name the system of each run
z236, trace 1 (11 x 20)
[[ -3  22  30  11   9   2   1  35 -24 -11 -12  74   4 -37 -21 -16  12 -32
   52  40]
 [ 39  -9  16 -55  25 -60   6 -16  26  -7 -29  -3  25  31   2   6  27 -41
   13  20]
 [ 21  37 -16  -1  -9  61  11 -46   1  -4   1  41  16  42  38 -14 -12 -35
  -26  31]
 [ -5  10  -7   2  54  18 -24  20   6   7   5  29  46  41 -51  37 -31  16
   43  11]
 [-20  50   0 -58 -23  -9 -12  11 -14  38  -5 -56  15  50  22  16   5 -14
    6 -16]
 [ -2   3  16  17  10  40   6  -6  26  -2  26 -44  -2  33  17 -12 -51  54
  -48  29]
 [-30 -21 -54  13   9  13  -7   8 -11  29  33 -23  22 -30 -33  26 -33  19
   -2 -62]
 [-41   5  28  15 -44 -18 -22  44 -41 -22   5 -50 -23 -18  35  11  20  34
    9  -6]
 [ 12 -51  30   3 -10 -19  21 -15  41  16 -15 -23 -54 -35 -17  -8 -14  28
  -49 -18]
 [  0 -13 -35  49 -16   3  33   9  -2 -31  30  23  -9 -68  17 -37   9 -35
   19 -34]
 [ 26 -49  26  -5  -7 -34 -31  10 -48 -50 -29  25 -13 -11 -26   4  50   9
   21  13]]
z606, trace 2 (11 x 20)
[[  9 -64  -8 -29  12 -13  -2   8 -20  -6 -27  -1   6  10 -66  45  11  -5
   48 -34]
 [-12  41  21  45 -38   4 -11  14   6  13 -14  11 -38  16  69  -1  40  18
   25  10]
 [ 33   3   6 -18  49  12  15 -17  37 -25  -5   5 -23  21 -63 -50   3  -4
  -27   7]
 [ 11   8 -39  -5 -10 -15  10  12 -52  58  26  20  36 -45  23 -29   2 -18
   39  -8]
 [-53 -16  24  -6  47   5 -38   1 -10 -42 -19 -42  24  12   2  14  35  31
  -12  32]
 [  7  25 -21  -1 -19  -6  34 -29  19  80 -20  14 -30  22  -7  43 -16 -14
  -38   6]
 [ -6  47  -4  18  14 -10 -15  31  22 -66  50  13  41 -15  13 -25 -32 -24
   -7  -5]
 [ 25 -49  22 -69 -40  -2 -13  -4 -62  13 -11 -27   3   7 -26  16 -16   3
  -13  -7]
 [-25 -27  23  55  -2  34  -1 -10  52   7  -4  17   8 -14  69  20 -19  23
   18   5]
 [ 22   0 -34   6   7  -3  37   3   3 -49  -2 -15 -36  50 -71  21  11 -20
    9 -25]
 [ 23  35  11  12 -40 -12 -46  30 -23  34  20  27 -17 -24  26 -45   3  35
   19 -30]]
z763, trace 3 (11 x 20)
[[  7 -34  28  -9 -45  27  13 -48   1 -15 -42  -1 -40  23  36  30  15 -16
  -40  19]
 [ 23 -27 -14  54 -16  17  15   4  29 -26  10  65 -13 -13 -20  32 -36 -15
   31 -28]
 [ 37   5   9 -39 -13 -42 -31  30 -29 -17  -7  18  12  11 -14 -17  37 -21
   67 -27]
 [ 18 -33  27  -6  27  35  -2 -28   0  44 -32   5   1  25  32 -34  32  38
   31  39]
 [-16  14 -71  26  51  51  36 -24   6  14  19  20  24   6 -23 -10   0 -25
   11  -5]
 [ -7  73 -25  11   8 -49 -25  45 -41   1  32  -7  19  19  -8  -1  12  18
    1  19]
 [-33  20  48 -40  26   2 -34  -5  28  52 -21 -23  -1  -4  -7 -10  -8  33
  -53  13]
 [-16  -9 -11  -9  -6  17  66 -14  21  -3  24 -31  14 -28  14  -1 -56 -46
  -44  18]
 [  2  -9 -12  18 -32 -28 -40  13 -29 -73  30 -16  19   5  11  41 -21  16
  -31 -20]
 [-23  -9  57 -23 -60  13 -32  16  -9  22 -40   3 -47 -11  -1  33   3   6
   11 -33]
 [ 28 -48  20   8  -1   5  58   0  66 -19  -5 -15 -20   4  14 -16 -14 -21
   48 -20]]
z584, trace 4 (11 x 20)
[[ -5  -5  -9  -4   2   5   2  24 -30  51  -3  39 -14 -24 -87  27 -33   7
    9 -15]
 [  3 -17  25 -14 -25 -47  15  27  37 -10  -2 -56  10   2  58   0   8 -15
   49 -27]
 [ 17 -33   5  -2  17  41  -5 -42  -7 -51  -8  -3 -26   4 -36 -26   8  15
  -63  10]
 [  1 -12 -27  44 -18  14  -7   6 -25  61   7  55   5 -31  22  13  -1  18
   49 -16]
 [-20  18  15 -13  22 -48  23  33   3 -48 -21 -36 -14  19 -23   3  54 -35
   30  18]
 [ 57 -13  21 -30 -13  -2 -11 -47   6  40  -7  18  -7   7  21 -29 -16  15
  -56  26]
 [-42  12 -21  47  35  37   2  21   6 -19  32  32  39 -50  15 -26  -7 -17
   34  -1]
 [  5  -1 -18 -37 -16 -37  10   2 -57  -2 -15 -24  12  49 -22  66  11 -22
   -4  31]
 [ -7  42  51  -3  -6   9 -50  -8  68  11 -16  17 -16  11  37 -13  -4  16
  -26 -16]
 [  6  -3 -34  11  12  31  62  14  -6  -6  38   5   3 -21 -53 -20 -55 -32
    2  -3]
 [ 11 -19  -9 -13 -19 -34 -54  15 -38 -14  14 -38  39  33  38  31  10  40
   29 -21]]
z120, trace 5 (11 x 20)
[[-11   2  60 -21  13  49 -47  18  -4 -13   4  20  30   7  -6 -12 -49  31
    1  29]
 [-31  -8 -31 -26 -12  32  35 -17  15  36  -6 -39  16  33   6  59 -31 -36
    4 -24]
 [  9  50  -9  47 -29   9 -18  14  -6 -31  24 -19 -21  59  48  -5  12  38
    1   3]
 [  6 -16  -5 -18  -4  41 -14   3 -15  30  -8  -9 -45  -1 -76 -18  -3  32
    0 -61]
 [-22 -21 -11  18  -6  -2  30  23   6   0  40 -51  25 -50  55 -43 -11   0
   31 -23]
 [ -2 -49 -21  22  29  -8   4 -23 -28 -59  -7 -35 -18  11 -30  16  39  31
  -38  18]
 [ -7  -1 -21  43 -23 -24  -5  -3 -15  47  -7  56 -29 -67   8  14  19   4
   -2 -20]
 [  3   7  42 -12  20 -67  13  47  34 -54   1 -10 -11 -25 -30 -18   5 -28
   15   5]
 [ 53 -43  -3 -45  -4 -21  -3 -58 -14  15 -10  21  25 -12  22  -9   2 -25
  -41  20]
 [-27   4  29  30  17  33 -15   9  13 -30 -11  71  29  -8  11  31 -19 -19
   34  38]
 [ 18  23  -3 -39 -15 -33  32  10  -1  41 -25 -12 -14  61 -24  48   0 -32
   21  13]]
z606, trace 6 (11 x 20)
[[ 20   8  -6 -15 -26 -17 -61  -6 -48  12 -26   5  -5  56   6  37  45  36
    7 -12]
 [-27  38  51   6  17  62   6   0  50  25 -17  28 -22   7   4 -27 -21  -2
   -2  26]
 [ 46  -6 -45 -20  22 -35  55   8   6   0  35 -40  27  22 -13 -30 -18 -26
   23   1]
 [-23   2 -26   2 -11  32 -66 -16 -61  -1  14  -8  30  -9  33  -3  26  39
  -14 -26]
 [-53 -11  38   2  23  26  24  17  26  36 -24 -21 -27   0 -48  33 -32  22
  -13  27]
 [ 23  31 -37  15 -19 -57  35   5  52   1  27 -29  -1   8  37   3  -7 -36
   -3 -42]
 [  4  -4   2  -6 -26  27 -42  -7 -60 -62  21   7  -3 -28 -17 -29  -1   6
  -52  -9]
 [ -6 -67  44  -7   3 -11  11  15  13  57 -23  15  -4 -44 -19  29 -34  21
   28   6]
 [-14   6 -17  33  -5 -20  26  -6  39 -54 -14 -16 -12  21  48  22  51 -42
   26 -14]
 [ 53  22  -6  11 -15   1 -22 -12 -43 -12   0  46 -43  22 -45 -21  11  29
  -39  13]
 [-14  -3  37 -27  27   7 -12  29  25  39  -5  38  29 -49  -9 -35 -14 -17
   59  -9]]
z744, trace 7 (11 x 20)
[[-53 -13  53 -10  11  -4  17  40  16  11 -19 -57 -17   7 -23  35 -21  27
    5  24]
 [  4  17 -29  13 -13 -41   9 -11  52   2  18 -48 -22  -5  22  -8   1   4
  -46 -59]
 [-11 -14   8  30 -24   7  -7  25 -42 -62  27  23 -13 -64 -28 -12 -23  -4
  -27  -4]
 [  0 -79  29 -22   1 -36 -21  -3  13  34 -31   3  13 -39  -4  40  -1  13
   24 -25]
 [  5   7   4   9 -38   0  42 -14  30 -34 -22   7 -32  -2  48  -8  36 -69
   20 -20]
 [ 73 -17  -5  38   0 -14  10   3  -7 -10  10  67 -25  12 -37  -9 -18  20
   13  23]
 [  3   3 -12 -42  31  11 -31  -7 -15  35 -11  37  43 -18 -18 -27  29 -28
   50 -29]
 [ 17   5  32 -25   2   1  31  -7 -28  -5 -22 -23   0  42  38 -25  32 -14
   15  77]
 [  8  30 -53  41  42  16   4 -39  23  40   5  25   3  38   0  13   4  25
  -32  17]
 [-43  67  -3 -17  11   3 -10  56 -38  -1  27  -4  34   2 -32   3 -25 -20
   18  10]
 [  7  -6  35 -52   0 -26 -41 -14   1   9  -7 -55  14  30  14   9  -9  38
  -56  13]]
z744, trace 8 (11 x 20)
[[ 31 -65   6 -34  52 -19   8 -12  -1  31 -22   2  11  -6 -68   1  -5  21
    4  17]
 [-24  42 -22   4 -14  -5   9  -7 -11  27  -4  -7   7 -20  73 -30  55 -34
   21  -7]
 [ 17   0  10  28  29 -18  16   0  -6 -47  -8  23 -12  34 -40  29  -6   9
  -27  70]
 [-10  39 -24 -23   4  -8 -26  -3  12  87   6  27  23 -22  -6   4 -23  -7
   -4 -38]
 [ -7  15  35 -30  -5  -6   0  19 -13 -80  13 -30  38  14  33 -15  -6 -33
    1  42]
 [ 18 -35 -18   6 -15  29  -1 -53   0  56  -7   2 -12  19   1  37 -31  39
  -54   0]
 [-52  33  -5  28   2  33 -10  42  16 -34  21   2  24  -2  20   8  -9 -19
   58 -36]
 [ 44 -32  21 -43 -23 -28   9   6 -23  -7  -9 -50 -36  44 -49  11 -10  27
  -16  -5]
 [-21  10  -6  35   5  44 -29 -19  28  13   8  13 -12 -41  40 -56  26  24
   -6 -42]
 [ -8 -50  -1  11  24 -15  60  32 -27 -39   7 -27   3 -15 -47  13  -9 -13
   31  37]
 [  9  13 -22   4 -23 -50 -36 -17  -3  53 -22   6 -27  -6  17  18  54  19
  -14 -41]]
z120, trace 9 (11 x 20)
[[  1 -42  41  -2 -44  14  -1 -17  10  11 -41  57 -39 -38  -6  36 -10 -23
   -6 -11]
 [ 40 -11  21   9 -11 -38  31  24  61 -24   0  16   5  19  23  15 -18 -32
   62  -8]
 [ 59 -16   1 -37   3  18  -7 -37 -23 -19 -25  22   0  55   2 -28  45 -22
   27  17]
 [-14  -9  17  12  35  53   6   5   0  58 -12  41  17   0   6 -18  -4  16
   62  34]
 [-30  41 -33  -9  52 -14  38  15  12  17  -1 -44  20  45 -20   2  26 -23
   27  21]
 [  6  59 -27   2  12   0 -27 -17 -38  36  19  -4   6  16  13 -39  20  36
  -55  31]
 [-58  26   8  -6  28  28 -28  27   0  15  18   1  16 -43 -52   0 -42  14
  -31 -18]
 [-23   8 -16 -19 -37 -36  19   9 -12  -8  30 -67  18 -11  28  33 -36 -22
  -48 -11]
 [  9 -13  17  23 -34   9 -56 -19   2 -54  -1   4 -25  12  15  27  -9  40
  -57 -18]
 [  6 -33  11   6 -54  23  21  13  11   6  -5  26 -43 -33 -27  22 -38 -21
   21 -60]
 [ 39 -41  15   1 -23 -34  16  21  19 -47   7 -36   5  19  43 -16  11  -1
   59 -20]]
z236, trace 10 (11 x 20)
[[-43  23  58 -30 -11 -21   1  30  -8 -23 -29 -26   1  21   5  47   5 -25
   -2  46]
 [ 50  -6  -2  -4 -25 -16  27 -26  61  23  13  -3  -5  27  23  15 -62  -8
  -36 -12]
 [-18   5 -17  14  -5  63 -20  18 -10 -54  36  16  29  -7  -9 -11 -32 -16
   26 -40]
 [  4 -53  31 -37 -15 -10 -11  27 -44  26 -21 -36   3  23 -12  26   9  35
   55   1]
 [-14  11   2  16  -5  24  23 -30  61  20 -20 -42 -45  20  47 -21  31   9
  -17 -26]
 [ 17   2 -46  52  17  14  35  14 -26 -22  38   5 -28  -6 -59 -23 -16  23
  -10   3]
 [  0  -1  -2 -18   8 -47 -62  19 -39  22   1   4  23 -39   1 -26  45  27
   20 -31]
 [-39  -3  45 -13   7   5  28 -15  -2   0 -33 -22 -24 -29  19 -16  26 -19
  -48  59]
 [ 35 -15 -44  49  17 -45  32 -25  36   2  18  40   9 -16   1  31 -24 -10
  -24  10]
 [-12  45   3 -12 -29  -1 -56  21 -32 -52   2  51  14 -11 -14  13  12 -42
    8 -29]
 [ 23 -29  77 -53  -6 -10   9  17   7  23 -26   4  10   9   4  -6 -30  -3
   27  47]]
z584, trace 11 (11 x 20)
[[-48  14  30   3  16  31   7  35  37  35  18 -58  -2  -2   9 -25 -37  42
   10 -12]
 [-12 -31 -61   6  15  -5  32 -21  -4  12  22 -72  -2   6 -23  18  -8  21
  -38 -31]
 [-31  -2   3  41 -36 -23 -37  16 -21   8   4 -24 -36 -34  22  13  19  55
  -33 -28]
 [-22 -41  16   5  13 -38  24  17  24  15 -21   3 -36 -62 -63  18  -1  -7
  -11 -16]
 [ 45 -59   6  12 -33 -56  17 -16  15 -28   0  -2  -5 -35  52   3   6 -12
   -3 -14]
 [  6 -35  18  19  10  15 -33 -13 -25 -68 -17  60  -6 -37 -25 -10  31  -7
   -4   8]
 [ 29 -19  13  -4 -21  -4  15  -4 -19  31 -32  67   2  -2   9  24  12 -39
   60  23]
 [ 32  31  24  -6  27 -10   4   3  32 -56 -13  17  11  48  22 -34  34 -33
   34  30]
 [ 41  30 -15 -31   6  45  -7 -29 -45  24   9  38  24  27  -7 -46 -13 -11
  -15  36]
 [-46  46  -3   1  32  29 -13  28  -7  26  16  -9  55  19  32  -4  -8   3
   48  23]
 [-21  45 -21 -36  14   3  17 -13   0  15  -4 -57   4  62 -17  25  -3 -15
  -48  16]]
z763, trace 12 (11 x 20)
[[ 28 -25  -3 -24 -26 -56  -6   0 -32  70  14 -12  22 -27  25  10 -26  28
  -17   7]
 [-56  -8  30  -1  17  60 -17 -16  24 -63 -16  -9  16 -19  30 -15  18 -24
  -17  -1]
 [ 23 -11 -35  12 -36 -19  45   4 -23  21   5 -12 -24  46 -29  69 -29  -2
    4   0]
 [  9  28  29  18 -12  -8 -58  18  41 -27  11  31  -1 -26  36 -42  10  12
   15 -51]
 [ 12 -44  22 -51   5  15  41   2 -45  13 -26 -25 -20  10 -59 -14   4 -10
   14  29]
 [  1 -24 -45  54  14  -6   0 -24  29  14  22   5  33 -19  75  -1  11  17
   14 -13]
 [-23  51  -8  -7   5  27  -9  11 -43 -42 -16   9 -31  28 -59   0  43 -23
   -9   2]
 [ 18  -2  15  19   9 -59   7  24  36  80   3   9  -3 -11   9  14 -30  41
   11  18]
 [ -6  10   4 -41  28  22  -6 -30  23 -49  -3  -8  22 -21  -3 -51  17 -52
  -39 -12]
 [ 11 -28 -17  22 -23 -11  25   3 -63  14  14   1   7  10   6  49 -29  26
  -14  58]
 [-46  24  10   5   6  12 -61   1  55 -20 -12  21  16 -13  15  27   9 -11
    5 -62]]

runs to name
trace 13 (2 x 20)
[[-53 -15 -12  28 -22  36 -34 -17  11 -19  -3   3  17 -18  41  57  -4  -4
   -7 -48]
 [ -3 -14  41  17 -47  -9  22  47  -9  -8 -11  -2 -55   7 -37  43 -26  12
   25  -4]]
  z236
trace 14 (2 x 20)
[[ -8  42  10 -44 -10   3 -20 -14 -26 -48  11 -37  10   7  21 -41  21 -27
  -58  14]
 [-22  -8  14  11  15  48 -14  -7  -4  55   6  35  25 -14  -9  28 -65  31
  -21  34]]
  z584
trace 15 (2 x 20)
[[-25  21 -47  67 -12   8  -4  15 -22 -28  47 -22  -6 -24  30 -14   3  30
  -20 -26]
 [-14 -36  29  -6  -5 -31 -41  24 -40   3 -11  -4 -25 -50 -54  11   5  46
  -24 -10]]
  z236
trace 16 (2 x 20)
[[ 16  54  -7  -1   6 -27 -13 -10  37  31 -30   1 -30  77  -1  28  35  10
    1  -8]
 [ 25  55   6 -14   3  44  -5   4   9  22  23  24 -10  -2 -11 -85 -18  -6
   -1 -14]]
  z120
trace 17 (2 x 20)
[[  2  19  41   8 -20 -10   6  -2  20 -17 -24 -37 -38  65  27  28   6  26
  -32  41]
 [ 24 -16  -8   8 -15  26   1 -20  41  22  10  45 -22 -31 -35  -1 -53  -4
  -31 -53]]
  z763
trace 18 (2 x 20)
[[-12 -18  21  19  46  10  26 -26  52   7 -26  -8 -42 -17 -23 -30  26  14
  -39  21]
 [ -6  13 -49  39  11 -51  46  28 -12  26  41   2  15 -57   3 -15  -7 -15
   13   4]]
  z744
trace 19 (2 x 20)
[[ -8 -13 -22 -27 -29  -8  24  15 -26  51  34 -29  16 -62   4 -23 -39 -13
   -8 -36]
 [-30 -49  24  34   0   0 -24   6  -2 -73   3 -35   9 -22  46  10  19  31
   -4   6]]
  z236
trace 20 (2 x 20)
[[ 13 -23 -21  16  23   6  57  -4  22 -16 -17 -27 -44  21 -26 -24  52 -16
   43 -18]
 [ 40 -12 -36  29  27 -21   8  -8 -37  26  16  17   8 -21  12 -62  45  31
   24  24]]
  z120
trace 21 (2 x 20)
[[ -9   0 -16  22  12   1  43 -30   2 -11   0  22  16   3   8  49 -28 -34
  -48  65]
 [ 12  60 -14  16 -16 -35 -55  12  15 -19  16  52  24  18  17  38 -13 -15
   -7 -24]]
  z584
trace 22 (2 x 20)
[[ 24 -40  14 -46  -7  -1 -26 -21 -48 -45  12  11  49 -34  16 -30  -8 -25
  -23  18]
 [-23 -49  22   5   9  33  -1 -34  10  24 -40  40  24  -7  33  50   3 -14
   25  27]]
  z236
trace 23 (2 x 20)
[[ -9  11  41 -38  -1 -48  20  18  -6  30 -17   3  -9 -17 -34  30 -31 -20
  -42  53]
 [ 13  13 -10   6  -8 -25   2 -13  59 -21  30  10  46 -14  65   5 -39 -39
  -20 -13]]
  z236
trace 24 (2 x 20)
[[ 11  25  25  13 -34  -1  48  12  12 -27  33 -17 -29 -22  12 -27 -54 -20
  -54  29]
 [ 40 -70 -13 -18  -1 -29 -20 -13   4 -24  21   8  34 -40 -12   3 -29  -4
   -1 -50]]
  z606
trace 25 (2 x 20)
[[-47  30 -10  18  40  -1 -36  33  23  -3  22 -43  -3  -8 -27 -23  10  45
    1 -46]
 [-25   9  -3 -28 -30 -10  40   4 -22  42  -1 -58 -43 -35 -11 -21   5 -14
  -47 -12]]
  z606
trace 26 (2 x 20)
[[-76   9  14 -20   7   4  -9  21  -7  41 -25 -32   7 -26  17  11  37  -9
   35 -16]
 [ 13  22  -7  20  16  -7  53 -14  57 -14  -2 -49 -34  57  12  -6   8   0
  -26  23]]
  z763
trace 27 (2 x 20)
[[-28  -8 -23 -24  34  78  19 -19 -11 -31   2 -11  32  25 -37   3 -14 -34
    1   0]
 [  5  38 -34  32 -32 -30  -3  33 -26  34  39 -19  15  31  37  26 -24  33
   21  -3]]
  z763
trace 28 (2 x 20)
[[ 50 -58 -13  30 -18   0  45 -20  13 -24  -7  45 -21  -8 -19  27 -21 -25
   15  -3]
 [ 32  -7  -8   5 -10 -27 -42   6 -29 -34  -4  57  21 -11  12  -2  43 -18
   58 -25]]
  z763
trace 29 (2 x 20)
[[ 31  73 -26   8 -21   4  18 -26   2   6  14  18 -24  18  28 -45  13 -26
  -50  15]
 [  9  -5  16 -16  25  18 -46  35 -23  -4  28  26  35  -8 -59 -11 -51  38
   14  -5]]
  z120
trace 30 (2 x 20)
[[ -8 -29  63  21 -20   6  32  22  31  -6   1 -10 -31 -14   5  15 -61  22
  -14  32]
 [ 34 -19 -51  -2  -6 -22  -6 -32  33 -22   1   2  12  31   0  38   8 -27
   11 -68]]
  z120
trace 31 (2 x 20)
[[-20 -51 -19 -44  17  19  28 -11 -45 -22  -5 -37  44   4 -20  29  -4 -40
   14  14]
 [ -5  14  13  26 -24  20 -37 -32  22   5 -27   7 -20  57  58  42  22  33
  -20   4]]
  z584
trace 32 (2 x 20)
[[-10  -8  -4  31  18  24 -28  -5 -12  42   8  66  48 -29  35   5 -12  18
   32  25]
 [ -7   7  -3 -49  12 -11  24   2  -1 -16 -24 -21  26  60 -17  49   9 -56
   36  16]]
  z744
trace 33 (2 x 20)
[[-15   1   0   2 -59  20 -40 -18 -65  -7 -19  -4 -40   1   9  29  29  21
  -45 -17]
 [ -5 -11  53  29  24  -2  18  19  73  12  -6  32 -24 -31 -24  -2 -45  14
   -2  15]]
  z606
trace 34 (2 x 20)
[[-34  10  24  23  -2 -14  -1  33 -46 -49 -13 -15 -29  16 -33  40  18  18
  -13  52]
 [ 29  -3   8 -32  -1 -32 -21 -25  55  67 -26  34  -4  -3  -8  17 -12 -10
  -11 -39]]
  z584
trace 35 (2 x 20)
[[-22 -10  18 -15  -7  27 -29 -12 -55  19 -43 -17 -30   8   5 -16  75  29
    9   5]
 [-22  -4   1  43  44   2  43   8  64  51   5  -6 -17 -33  -8 -22 -17  23
    2   5]]
  z120
trace 36 (2 x 20)
[[  9  36  10 -23 -47  -2  37  34  -1  44  -9  19 -40   2 -34   9 -20 -44
   35 -27]
 [ 50 -35  26   1  31 -33 -12  10  40 -38  22 -16  26   3  26 -57  -7  31
   24   5]]
  z763
